128 stands for zero in the data rows.
Some points, each followed by its number:
[128 116 125 123 151 122 135 123] 0
[113  93 168  65 138 122 112 119] 1
[169 154 144 144 124 142 138 118] 2
[126  94 149  92 123 102 121 127] 3
[150 163 113 162  97 148  87 156] 4
[106  75 139  78 133 115 134 111] 5
[118  93 156  89 121  97 135 129] 6
[151 102 161  74 151 106 134 118] 7
[132 111 163 111 148 107 140 118] 8
[129 142 131 124 131 108 135  83] 9
[131 136 135 125 127 107 138  89] 10
[113 135 105 115 158 130 131 132] 11
[ 90 111 121  73 178 104 133 137] 12
[132 137 141 160 142 133 166 150] 13
[163 173 104 177 148 129 120 113] 14
[131 126 144 127 124 140 135 136] 15
[183  96 135 109 126 138 147 152] 16
[109 105 110  97 178 121 149 127] 17
[135 116 114 121 193 134 140 132] 18
[163 143 116 155 110 116 129 141] 19
[107  82 158  85 122  97 128 130] 20
[146 174 134 185 126 170 132 121] 21
[156 169 117 166  94 144  90 160] 22
[119 160 140 132 100 151 114 135] 23
[127 102 140 112 173 114 146 129] 24
[164 170 106 181 138 138 122 118] 25
[139 140 142 162 141 135 157 144] 26
[131 126 140 128 120 138 135 132] 27
[169 165 127 144 125 124 140 116] 28
[121  96 152  96 124  95 134 125] 29
[144 130 135 125  74 139 103 116] 30
[101  96 114  85 165 105 137 115] 31
[101 106 131  93 123 119 126 137] 32
[133 111 113 122 182 136 140 136] 33
[130 103 144 118 154 134 124 113] 34
[139 122 172 132 117 135 143 119] 35
[ 59  94 141 123 136 119 143 141] 36
[166 118 121 136 107 140 120 161] 37
[ 96 102 108  99 151  93 128 129] 38
Which two points above are nearest to each new point? Their numbers follow each, nearest first.
[134 103 129 125 156 142 126 115] 34 0
[148 173 121 191 123 167 126 115] 21 25
[148 188 123 193 120 172 124 115] 21 25
[118 126 115 153 157 115 132 116] 0 11
[149 143 137 134  79 113 142 137] 19 30
[160 148 146 141 131 139 142 109] 2 28
[137  83 152  74 131 107 116 127] 3 6
[127 109 136 113 180 114 148 121] 24 0
[127 109 145 117 180 111 146 131] 24 0
[145 112 136 158 110 131 129 109] 27 15
[124 105 135 107 183 110 145 132] 24 17
[114  86 136 166  57 159 108 134] 30 27
[100 120 134  88 165 104 124 137] 12 38
[165 161 140 129 130 155 140 132] 2 28
[151 134 125 130 110 116 128 144] 19 27
[131 148 112 160  98 126 142 110] 19 28
[150 110 145 112 164 129 146 138] 24 0
[165 173 139 150 128 161 123 143] 2 21
[168 151 138 153 124 149 132 116] 2 28
[130  92 155  91 122 104 112 126] 3 29
[110 121 114  84 166 134 141 137] 17 11
[146 175  96 168 104 177 141 118] 21 25
[ 84  82 176  92 142 113 141 140] 20 6
[108 110 120 133 136 117 105 123] 0 34
[ 90  95 130  68 120 110 129 134] 32 5
[154 124 106 168 102 146 137 138] 19 37
[ 85 147  90 146 118 123 136 109] 11 9
[117 165 107 133 110 116 119 144] 23 19
[161 150 141 142 129 142 144 117] 2 28
[105 107 114 111 180 129 150 122] 17 33
[118  93 136 155  64 157 110 144] 30 37
[125 113 148 123 153 139 121 121] 34 0
[167 109 133 136 124 153 123 140] 37 16
[115 116 125 108 141 152 152 183] 15 27
[154 127 135 117  81 130  99 122] 30 37
[106 106 124 111 182 127 151 132] 17 24
[151 123 137 124  86 127 105 123] 30 27
[ 85  98 130  73 126 107 139 131] 32 5
[121 121 102 142 141 117 124 124] 0 11
[ 97 114  93 128 134 105 109 119] 38 11
[118 126 105 108 134 130 121 154] 11 32
[ 89 102 158  85 147 127 108 123] 1 32
[164 151 144 136 131 148 134 111] 2 28
[165 150 121 162 112 120 141 145] 19 28
[ 81 103 134  97 145 144 122 141] 32 36
[ 79  82 162  92 147 129 139 147] 36 20
[ 85 105 136 106 110 171 134 158] 32 15
[185 197 131 176  84 164 130 104] 21 2
[ 82 103 124  63 128 107 128 130] 32 5
[166 158 139 140 131 141 137 107] 2 28
[138 102 114 137 112 137 121 100] 27 0
[144 127 136 118  81 132  97 123] 30 23
[121  95 153 107 161 131 120 110] 34 8
[146 123 140 111  88 123  97 115] 30 27
[164 110 124 126 114 125 113 146] 37 19
[ 87  97 132  69 122 108 124 132] 32 5
[150 185 129 193 115 166 125 123] 21 25
[118  85 145  89 130 101 114 122] 3 20
[ 94  88 124  71 190 109 147 137] 12 31
[141 106 129 147 108 130 128 108] 27 15
[ 79  95 135 101 141 148 108 129] 32 36
[150 122 136 119  73 127 105 122] 30 27
